Each path below is one point turned by a fixed rotation once a step. After each direction that follows a path, write how fast that rotation turns it, in degrees each step (0 if it stays still).
Each turn is a multiple of 5 degrees from 10 to 175, or 0.
Each row of a path follows its step; steps can be skipped.
Rotation 1:
step 0: [-10  -7  -6  57   6 -18  16 -20 -15  34  14 -26  -5 -16   8 -14  28   7
  -1  39  -7 -18   3  -1  22 -19  -1  24   0 -23  31  -9   1 -13   3 -13]
step 1: [-11 -41   0  19   3 -16  30 -11  27  16   3  38  29   7   2   6  -1 -20
  18  14 -19  28  -6   4  23 -36 -22   4 -16 -32   0 -10   6 -12  -9  23]
step 2: [ -1 -12  26  23   6   5  -5 -16  58   0 -28  14  -7  26 -19 -13  37  -2
  -1 -20  -8   4   6   7 -13  -4   2   5  28 -35 -15 -12  32   6  11   5]
step 3: [ -5  12 -17   4   0  16 -14   5  19   3 -30  12   2 -17  27 -10  52   6
 -15   0  13 -27  11  35   3 -20 -14  20  -1 -22 -23  22   3   5 -36 -24]
step 4: [-24  11  13  29  -4  22  17 -16 -29  11  -5   9  41 -34   0 -17  43   9
   4  27   0  -1 -22  15  -4  -5   0  -9  27   7   9  -6   7 -28 -26  12]
step 5: [ 15   9  -8   5  30  -4  23 -40  -9   4  16  24  16   6 -10  19  22 -21
  -4  13  -2  17 -52 -22  -7 -21  13  29  11 -27   3 -21  18  -2 -17  -9]
step 6: [ 22 -10 -12   6   6  27  -3  -1  39   5   6  32   2  26  13 -20   6  41
 -24  16 -24  26 -19 -11  -5 -23  -6   8   7  -2 -10   7  45  -3   8 -10]
step 7: [-15   0 -17  12  11  66  -4 -18  30   6 -27  -9  -1 -17  15   9 -11  19
   5  25   1 -31   6  -3  13   5 -26  16  26 -23 -12 -13  14   9   2  -8]
step 8: [-10  -6  -6  37  13  16   0 -10 -22   4  15   5 -19  -7  26 -25  11 -18
  26  16  18 -23  -8   7   1 -39 -29  -8  31 -15   4 -11  -8 -44  -5 -24]
step 9: [  2 -15 -18  45   5 -18  23 -19  -8  37  19 -18  15  15  14  17  23 -16
   3   6   4  24  -8   6  21 -36  -1 -10  30 -16  14   5  31  19   0  16]
step 10: [  3 -15   1  21 -21  -5  27 -26  27  18 -33  36  -6  18 -11 -18   2  -4
   2  11 -31  -4  12   4  14 -23  17  33 -11 -35  25  11  30   0   9   2]
step 11: [-13 -40   9   2  -6  21   8 -17  56  -9 -31   9  11 -14   0   3  22  -3
  -2 -17  -1   6  -9  42   1  -1 -39   5   9 -15 -14  10  14 -23 -10 -22]
Speeds:
[-13   7   2  -5   5  -1   4  -1 -13  -2   6   5   1  -2  -4   1   4  -4
  -9  -6  -2   9   2  -4   8  -7  -5  -6 -11  -7   3  -5  14   2  15   0]	85
[  7   5  -1  -6  11  -7  -1  -2  -6   0  -3   7  -9   3  -4  -6  -1  -3
   0   4   4 -10   5   2   1  -5   3  18  -8  -9   5  -4  -8  -1   0 -17]	145
[ -7   1  -9   3 -11   3   3   5  -4   4  -6   2   3 -10   0   0  -4  12
  -5  18  -9  -6   9   5   5   5  -1   9 -10  -1   5   8   0   4   2   6]	110
[-11  -6   1   0  -4  -4   7  -6  -3 -11  -3   3 -13   2   7  11   1  -2
  -5  -3  -3 -16  -5  -6 -15   3   5   5   3  -3   0  -3   4  -6   3   9]	130
[ -2   5   3 -14 -12  -2   3  -3  -5  -1  -7   8   3   1  -4   0  13  -5
  -2  -5   5  10  -3  14   0  12   7   6   5   0   2   8   6  -4  -9  -2]	45
[  4  -5 -14   7   2  -6  -5   2  -8  -4   5   7   4  10 -11   5   5 -12
  -6  14   2   3   3   2   3   6  -1  -2   5   3   0 -10  -6  -8   0  10]	90
[  4  -2  -7  -1  -1  10  -5   2  14 -12 -15   1  -5  -4   1 -10  -2  -7
 -11  -7   6   3   1   3   4  -2   0   9  -1   9  -2  -6   2   2  12   6]	85
Rotation 2:
step 0: [  4  11  12  10  13  -1 -20  -5  15  35   5   9 -29 -13  26   5   6  20
   2   3  10 -37  24   7 -11  11   2   1  17  -4  18  15  52 -11 -22 -29]
step 1: [ -1   0  13   9  19  26  10  -9  19   0  30 -29   6   8  24  27   6   6
 -37   9  -3 -26  27  33 -11 -20  20  15  -6  13  12 -14  15 -19 -13 -21]
step 2: [  3 -14  21  15  18   0  -1  17  13  -7   5 -31 -28   3   1 -28  -7  22
 -42 -32  32   3  20   3 -36  -9   1  22 -10   6 -11   3  19 -17 -16 -16]
step 3: [-15 -17   6   7  17  34   4  18   6 -30 -17  12 -32   3  13  10  13  11
  -7   2 -15 -12   9  -7 -44  -9  10 -16  11  -3 -20 -11  11 -48 -24 -19]
step 4: [ -7 -19   1 -42  21  -5   2 -26  12 -29 -11  -7 -23 -22 -10   7 -18 -24
 -11   9  25 -10   4   8 -36 -10  30  -2   7  25  -9   4  -3 -28  -2 -22]
step 5: [  0  12  34 -21  25   8 -13  -4  20 -19  -3  15   0  -7   8  -7  -7  -8
  -6  35  19  14   0 -20 -41  15 -20   9 -12   4  15  37  28 -33 -14  -5]
step 6: [ -7  -6  25  -2  19  13 -46  -4   8   0  22  11  -4  -9   1   9 -13 -36
 -49  21 -18  -8  -4   4 -34 -13  -2 -36   7   3  18   7  -5  -6 -13  -3]
step 7: [  9  -7  33 -16  -5  -9 -15  10 -16 -12  45   7 -32  -6 -10 -30 -45 -10
  -8  18  -6 -12  20  22  -4   5   6 -10 -16  17  -1  15  28  -2 -21  -8]
step 8: [ 11  20  14  -1 -15  21   4 -12 -20   0  26 -14 -22  41  -7 -15  10 -29
  -9   8 -16 -14 -25  11 -23   4 -10 -17  -9   6   1   7  29 -33 -34 -16]
step 9: [-12   6   2   1  -4  10   3 -17 -34 -12   3 -41 -26   1 -19  -8  -5  -4
 -35   9   3 -18   0  -2 -32  31   9 -17  14  40   6 -17  22  10 -18  18]
step 10: [  9  -4   3   6  10   9 -23  -1  -3 -39 -12  -9 -14  10  10 -35  13 -14
   3   9 -14  -4  18 -14  10  19 -11   5   6  57   3 -10  31 -34  -7   8]
step 11: [  0  10 -11  39  10  14 -18 -20  18  -7   5  -9 -10   4   8  -3  -3 -39
   8   4  28 -11   1 -32  -5 -13  20 -39  20  40  -4   8  14  -9 -19  -3]
Speeds:
[ -4  16   0  -1  -6  -6  12  -6   3 -12   9  -5  10   0  -1  -2  -2  -9
   9  -3  10   0   6   3  -1 -16  -3  -1  -2  -3   4  -1   6  -4   2  -4]	110
[  1  -1  -3   3   2   2  16  -4   8   0  11  -5  -4   3  -6  -8  -2   3
  -9 -12 -12  -1   0   9   3  11  -3   2   3 -10  -2  -8   3   1 -12   3]	55
[ -7 -18   3  -5  13   0  10  -1   2   6  -5   3   1   4  -2  -3 -11  -6
   7   1  -3  10  -2   0 -10  -6  -3  -7 -11  -7   9  -2   1  -1   6   2]	35
